In the rows, zero is written as 128.
A state moves one step at a time under one of 6 hidden systems, and each row is a state written as 18 numbers. Each run below is a few steps of one system.
path 1, Pezim, 10 rows:
[[143 109 133 170 134  58  99 117 132 103 167  92 139 136 169 163 143 140]
 [121  76 171  93 164  84 148 114 143 160 104 134 148 104 115 103 121 108]
 [ 89 175 125 147 139 140 117 103 111 138 129 137 129 110  98 107  56 117]
 [139 151 109 145 111 112  84 132 111 136 112  72 113 177 149 126 129 100]
 [120  82 121 134 110 119 179 133 131 155  75 126 131 146 113 132 152 117]
 [116 163 105 112 123 132 188 109 114 118 148 129 106 115 114 132 104 145]
 [165 156 109 114 131 126 112 159 173 116 152  96 122 146 123 126 129 117]
 [148  98 130 132 131 143 119 115 158 131  94 140 143 146  97 121 157 163]
 [121 149 123  87 122 160 129 112  93 131 127 157 113 103 128 120 141 146]
 [132 138 115 140 118 160 106 166 132 122 163 133 132 126 148 150 132 106]]
path 2, pamu, 10 rows:
[[ 90 109 156 190 136 116 177 106 161 128  98 132 170  79  96 118  51  95]
 [123 140 160 111 159  72 127 103 143 122  92 106  97 202 100  65  82 129]
 [102 120  82 118 102  91 147 164 114 195  66 124 110 148  87 120 161 107]
 [156 127  85 136 112 161 206  98 125 139 116  70 126 151 110 161 108 142]
 [183 131 125  73 144 160 143 177 178 124 146 109 113 163 121 115 133 111]
 [149 129  98 124 122 155 122 144 173 132 119 167 144  90  76 130 166 174]
 [148 185 110 101 117 162  94  66 121 106 131 106 125 105 132 120 138 152]
 [106 127 127 110 117 178  71 131 126 132 147 148 141 154 155 136 166  93]
 [131  96 130 153 138 134 107 118  98 125 161 155 136 128 143 169 151 180]
 [142 139 157 119 133 116 117 139  87 111 150 127 120  75 178 131 116 118]]
path 3, tak, 10 rows:
[[145  90 135 153 127 112 151 143 154 102 157 132 146 119 147 164 152 144]
 [145 133 150 109 165 100 123 120 129 114 171 141 126 105 127 126 112 160]
 [113 146 141 119 146 149  96 124 132 140 131 155 141  95 110 105 102 116]
 [100 128 136 159 118 145  93 112 105 132 102 135 133 152 132 121 118 115]
 [106 109 124 132 114  93 131 130 105 145 112 117 121 144 147 137 151 106]
 [131 106 131 136 124 107 180 130 131 126 123 124 132 105 131 139 125 129]
 [142 141 143 125 143 121 153 130 143 106 143 118 119 130 123 115  90 129]
 [130 149 124 114 137 125 108 133 152 135 114 127 126 135  99 100 118 123]
 [120 142 107 130 112 146 120 102 124 135 102 123 129 139 114 127 140 135]
 [122 124 108 121 116 141 140 127 119 134 137 116 124 150 140 148 147 116]]
path 4, Pezim (10 x 18):
[[159 115 137 183 129  84  85 134 108 108 126 121 124 127 144 143 139 180]
 [131  98 166  90 133 119 144 107 119 137  98 128 145  73 156 110 141  96]
 [ 66 155 130 154 129 140 124 112 140 115 158 155 142 133 121 127  87  96]
 [134 132 118 146 133  68  88 131 111 139 134  95 113 163 137 136 136 137]
 [135  88 135 117 133 122 162 127 124 169  83 114 144 105 114 125 124 110]
 [104 164 124 131 126 156 160 100 120 112 136 127 117 141 118 119  82 123]
 [146 151 109 131 116 104 107 159 143 120 125 101 104 167 129 120 142 121]
 [142  96 115 132 117 128 153 119 146 144  90 129 145 114 104 134 157 147]
 [118 155 120  90 133 160 152 101 116 120 151 139 117 119 125 127 119 135]
 [143 140 117 133 130 139  95 172 147 123 153 129 124 149 127 133 133 120]]
path 5, sokan, 10 rows:
[[119 131 150  96 136 125 102  73  85 140 111  89 119 163 159 109 117  99]
 [ 98 111 123 129 107 120 161 181 110 147  93 162 102 161 121 117 143 110]
 [155 134 128 147 121 129 195 122 119 105 126 101 122  97 135 141  93 141]
 [145 141 146  75 147 127 127 136 173 107 152 128 121 133 132 102 135 106]
 [122 133 101 148 125 135 122 123 166 137 108 141 138 140  71 124 129 156]
 [150 157 104 116 129 123 101 102  95 140 133  88 115 128 134 136 128 145]
 [121 114 115 108 118 160 118 158 121 153 130 140 131 141 137 140 159 100]
 [139 103 134 159 127 149 153 123 117 114 132 135 132 139 133 151 124 163]
 [146 138 146 116 137 112 108 147 124 108 149 140 118 104 149 121 136 136]
 [111 126 127 150 120 139 109 124 158 124 121 147 154 107 115 125 135 115]]
path 6, tesof:
[[131 126 152 143 120 141  59  85 114  74 141 186 134 110 156 133 189 204]
 [ 77 123 136 109 135 152  67 170 100 146 195 189 140 110 168 150 156  85]
 [118  63 166 210 150 132  85 129 104 145 136 135 179 120 152 165  94 121]
 [124 128 181 123 158  49 104 107  73 115 146 123 113  89 176 114 103 132]
 [ 69 145 146 146 129 100 152 156 124 142 121 150 135  77 124 105  70  63]
 [105 143 124 181 128  87 144  81 142 116 125  71 139 154 123 130  68 102]
 [127 132 113  90 143  40 162 124 137 157 112  89 104 140 106 109 129 119]
 [121 144  90 124 114 141 204 118 140 148  98 125 124 101  75 127 107 139]
 [160 164  98 102 121 168 153 106 137 117 134  77 107 175 121 130 116 131]
 [171 113 116  99 119 139 132 165 157 138  83 122 112 164 104 107 170 139]]
path 7, tak:
[[123 110 153  76 151 130 155 155 113 117 186 153 103 159 164 137 135 118]
 [152 122 133 158 141 123 109 193 141 139 121 161 135  82  98 123 111 152]
 [141 159 150 134 123 132  85  79 101 101 108 107 127 107 156 107 114 134]
 [ 72 125 131 117 114 122 117 124 150 126 133 155 138 141 138 121 157  75]
 [113  98 115 183 131 101 142 123 122 141 130 128 141 141 110 159 119 155]
 [142 128 140  91 150 103 148 113  99 147 139  95 118 117 142 125 104 119]
 [127 121 146 117 128 154 153 154 152 125 101 155 130 118 111 102 112 110]
 [133 157 118 162 115 122 114 128 122 107 109 117 107 157 121 116 114 147]
 [128 140 105 104 116 110 118 117 140 141 122 100 131 123 130 129 157 101]
 [128 104 121 132 123 152 161 109 145 123 130 137 143 135 117 147 141 145]]
path 8, tosa (10 x 18):
[[187  85 180 142 171 115 107  97 134  94 158 113 148 122 160 144 118 178]
 [112 143 144  43 139 101 154 148 136 138 134 164 110  78 124  89 146  99]
 [ 84 179  96 174 116 129  95  84 141 135 122 113 151 109  94 127  90 116]
 [147 101 131 107 151 128 109 111  74 163 142  87 117 185 156 150 125 130]
 [110  92 137 128 111 137 193 153 113 145  81 165 123 109 115 120 137 126]
 [139 166 126 177 106 109 140 120 148  66 131 103 118 125 143 127 103 139]
 [152 113 144  91 158 114  98 149 164 143 135 112 128 175 121 110 136 107]
 [118 114 118 116 129 138 140  90 136 143 109 159 146  96  90 128 150 169]
 [122 175  94 119 102 125 138 119 107 110 157 106 107 125 150 148 139 123]
 [125 109 123 144 132 160 112 169 139 155 123 129 139 164 118 135 116  95]]
path 9, sokan, 10 rows:
[[116  69 129 126 126 162 170 122  86 182 120 118 163  85 151 170 123  88]
 [120  98 193 102 155 156 163 112 106  91 144 169 110 159 158 111 103 139]
 [138 153 152 157 125 102 121 186 150  95 102 164 107 107 108  84 103 143]
 [139 161 115 143 103 107 120  87 165 109  96  80 146  88 127 116 130 106]
 [ 92 133 104  95 128 101 126  97 147 144 146 111 124 182 123 133 153  99]
 [126 107 104 134 146 122 157 154 104 180 132 129 122 145  93 150 106 145]
 [168 123 145  93 142 165 142 127  96 137 121 119 121  94 140 124 111 138]
 [129 141 139 115 114 173 121 141 148  96 116 160 119 141 133 105 143 124]
 [141 148 110 174 111 113 117 135 148  97 126 116 124 143 123 137 132 150]
 [138 127 111 115 128  96 110 126 137 138 149 102 137 109 139 148 156 117]]
path 10, tesof (10 x 18):
[[175  57 148 132 140 188 124 144 117 139 138 121 147 164 159 167 149 139]
 [177 109 181 120 148 127 100 156 113  92 133 166 118  94 158 110 140 176]
 [ 96 163 147 139 116 155  77 144 135 100 144 176 143  75 146 110 125  98]
 [ 81 112 144 172 137 117  69 101 136 129 147 127 159 162 144 140 118  92]
 [105  96 141 141 153  45 118 124  95 158 137 130 125 126 131 139 129 142]
 [108 137 126 132 129 113 174 126  89 148 132 129 127  65 129 136  89 113]
 [131 144 142 133 135 139 157 116 130 123 123  83 127 144 136 115  65  85]
 [143 134 134 132 130  76 138 139 158 119  89 101 109 156 107  93 119 126]
 [112 160  89 119 103 109 159 112 150 122 111 133 120 108  96 121 152 142]
 [123 138  91 101 122 167 155 110 143 143 149 112 131 158 114 149 138 119]]
path 11, tosa, 10 rows:
[[167  54 146 117 151 137 151 132 175 145 134  87 163 163 139 153 136  99]
 [137 133 138  96 147 155 189 121 145 108 142 175 119  98  91 116 110 179]
 [140 206  85 127 109 104  92 154 130 121 134 106  96 118 115 114 128 132]
 [136 107 120 127 122 172  73 116 134 160  98 107 155 161 127 129 154 103]
 [106  96 142 127 123 150 152 105  95 113 138 177 124 134 145 147 157 167]
 [117 146 115 149 109  93 146 180 132 109 156 136 115 104 146 142 131 109]
 [155 120 145 148 148 147  94 137 163 133 131 107 160 117 123 126  95 106]
 [134 124 154  88 154 137 113  99 102 133 128 149 120 119 129 110 124 157]
 [ 90 157 110 125 104 100 128 126 106 138 112 137 114 109 128 117 141 109]
 [118 119 124 165 122 131 120 112 130 132 126  95 145 153 140 147 111 102]]
path 12, pamu (10 x 18):
[[147 121 155  78 160 133 180  89 193 103 186 108 172  43 146 139 106  90]
 [ 88 149 162  97 182 152  80 122 166 137 154 201 138 133  72  75  79 131]
 [120 145 113 158 128 110  37 105  72 172  68 128 121 133  97 105 129 168]
 [126 110 128 130  84 152 147 100  56 132  75  91 115 147 187 143 158 100]
 [121 104 132 145 117 144 188 177 131  94 176 144 109 177 163 164 130 117]
 [165 123 128 147 152  73 137 174 176 115 170 125 136  88 113 142 116 150]
 [124 144 145 103 140 114 128  86 161 127  99 128 152  60 106  90 114 112]
 [ 77 154 126 118 129 151 106  86 120 135 108 146 119 174 104  98 110 116]
 [131 112 100 142 124 117  98 142  91 166 120 108 114 183 127 149 147 139]
 [161  93 125 123 118 139 173 141 105 137 120 107 128 107 153 158 146 131]]

Which system made each run below?
path 13:
[[128  61 133 124 155 129 149 107 139 155 131 129 143 188 107 150 141 151]
 [170 139 120 114 144 120 136 154  93 131 144 140 101  96 120 135 125 191]]
 => tesof
path 14 (2 x 18):
[[146 159 147 156 125 148  99 201  92 140  70 130  90 155 115  77  69 114]
 [113 154 119 179  62  97 119 107 126  77  67 108 116 129 159 116 168 115]]
 => tesof
path 15 (2 x 18):
[[121  99 146 133 143  95 104  83  88 119 154 137 132 127 159 153 153 168]
 [108 120 145 111 147 123 135 172  94 153 157 160 125  87 143 132 109 103]]
 => tesof
path 16 (2 x 18):
[[137 141 119 101 122 221 152  68 134 126 141 128 170  50 126 149 120 122]
 [108 145 141 111 142 161  78 144 137  93 196 154 110 218 157 127 135 113]]
 => Pezim
path 17, 2 rows:
[[ 78 162 101 133  93  67  91 188  75 146 133 132  90 135 164 131 161  78]
 [117  61 153 202 126 153 117 116 148 142 101 107 194 121 140 156 107  86]]
 => tosa
path 18, 2 rows:
[[113 108 132 143 111 104 169 172 111 130 140 135 131  82 163 152 134  92]
 [121 121 148 158 146  92 153 100 158  95 166 115 146 124 134 142  92 129]]
 => Pezim
path 19:
[[ 60 100 139 166 105 118 190 116 181 131  62 155 154 134  86 101 109  78]
 [161 136 125 155 154  75 150  78 139  87 172  75 116 172 129 151  95 187]]
 => tosa
path 20:
[[106 141 133 105 113 185 112 131 151 124 119 149 142 124 134 111 136  77]
 [119 111 117 182 116 122 105 135 124 119 122 137 128 179 127 145 146 155]]
 => tak
path 21, 2 rows:
[[181 141 143  79 170 112  28 166 121 185 110  83 124 130 126  88 114  95]
 [105  84 139 192 103 205 126 107 111 153  42 144 164 143 109 125 109 115]]
 => Pezim
path 22 (2 x 18):
[[105 167 125 117 139  63 170 191  97 136 130 129  59 176 113  92  75 118]
 [166 105 120 180 118  99 116 120 165 152  38  71 154 128  87 112 121 134]]
 => tosa
path 23:
[[131 165 117 100 122 179 115 144 107 114 164 170 116  90 138 133 142 147]
 [109 156 119 155 112 142  60 167 107 136 135 147 129 114 142 131 131 104]]
 => tosa
path 24, 2 rows:
[[ 96 155 103 146 135  89  86  82 136 155 156  86 165  87 128 145 107  85]
 [ 98  63 161 121 154 143 151  77 134 155 110 135 163 162 119 128 114 109]]
 => tak
path 25, 2 rows:
[[204 105 170  68 142 124  80 106 157  87 134 114 137 104 178 117 198 150]
 [ 85 124 159 107 146 171  93 155 154 126 140 239 145  94  98  97 139 138]]
 => tesof
path 26, 2 rows:
[[157 140  96 123 128 144 175 148 161 143 126  95 130 125  95 136 104 122]
 [172 131 118  78 146 153 135 108 148 129 137 106 121 148 114 124 139 153]]
 => sokan
path 27:
[[ 89 177 135 109 165  41  76 129  90 123 206 144  92 137 143 121 103 138]
 [104  99 135 142 140 135 106 120 146 190  91 135 192  43  95 123 106  82]]
 => tak
path 28, 2 rows:
[[ 95 119 113 176 126  73 103  50 135 150  92  90 157 144 100 134 124 135]
 [116 104 137  60 142 109 163 106  82 169 117  98 104 171 148 120 133  94]]
 => pamu
path 29, 2 rows:
[[132 145 128  99 134  82 103 157  94 160 102 141 105  80 118 101 135 132]
 [ 83 144 122 157  98 173 156  98 110 122 103 139 139 110 131 132 104 101]]
 => tesof
path 30, 2 rows:
[[156 123 177 149 130 139   4 135  65 110 117 144 129 113 193 117 151 142]
 [ 60  85 187 113 123  99 106 120 104 126 119 187 149  84 184 114 169  71]]
 => tosa
path 31, 2 rows:
[[ 91 155 123 107 132 108 121  65 128 146 102 106 134 127 109 101 107  99]
 [ 97 132 107 129 129 107 160 131 112 155 112 125 103 183  96 123 110 128]]
 => tesof
path 32 (2 x 18):
[[125 129 148 136 138 104 153 117  96 117 128 157 122  67 129 127 109 166]
 [131 158 142 119 134 129  98 125 143 111 152 104 141 100 157 119 104  81]]
 => Pezim
path 33:
[[108 144 137 114 159  92  31 144 182 158 139 141 159 107 100  94 130  87]
 [ 83 104 130 159 119 145 110  40  90 147  78 150 156 123 109 130 135 162]]
 => tak
path 34, 2 rows:
[[149 111 123 117 155 186 167  75 149 142 139  96 152 151  99 143  82 136]
 [143 129 129  78 148 156 122 166 111 152 129 141  90 199 111 105 125 135]]
 => tak
path 35:
[[102 166 119 145 113 115  60 150 142 146  71 154 125 116  83  77 132 117]
 [115 145  95 163  86 124 134  75  95 137  88  63 130 139 145 145 126 103]]
 => sokan
path 36:
[[ 35 152 130 178 106 112 117 100 163  86 129 190 131 171 103 108 128 123]
 [103 127  70 149 129  67 109 131 125 161 192  95 133 157 130 188 154 124]]
 => tesof
path 37, 2 rows:
[[110 160 163  83 182 146  77 154 151 104 249 167 133 116 156 126  91  94]
 [139  74 158 202 150 136  58 142 173 153  65 152 179 141  72 104 109 146]]
 => sokan
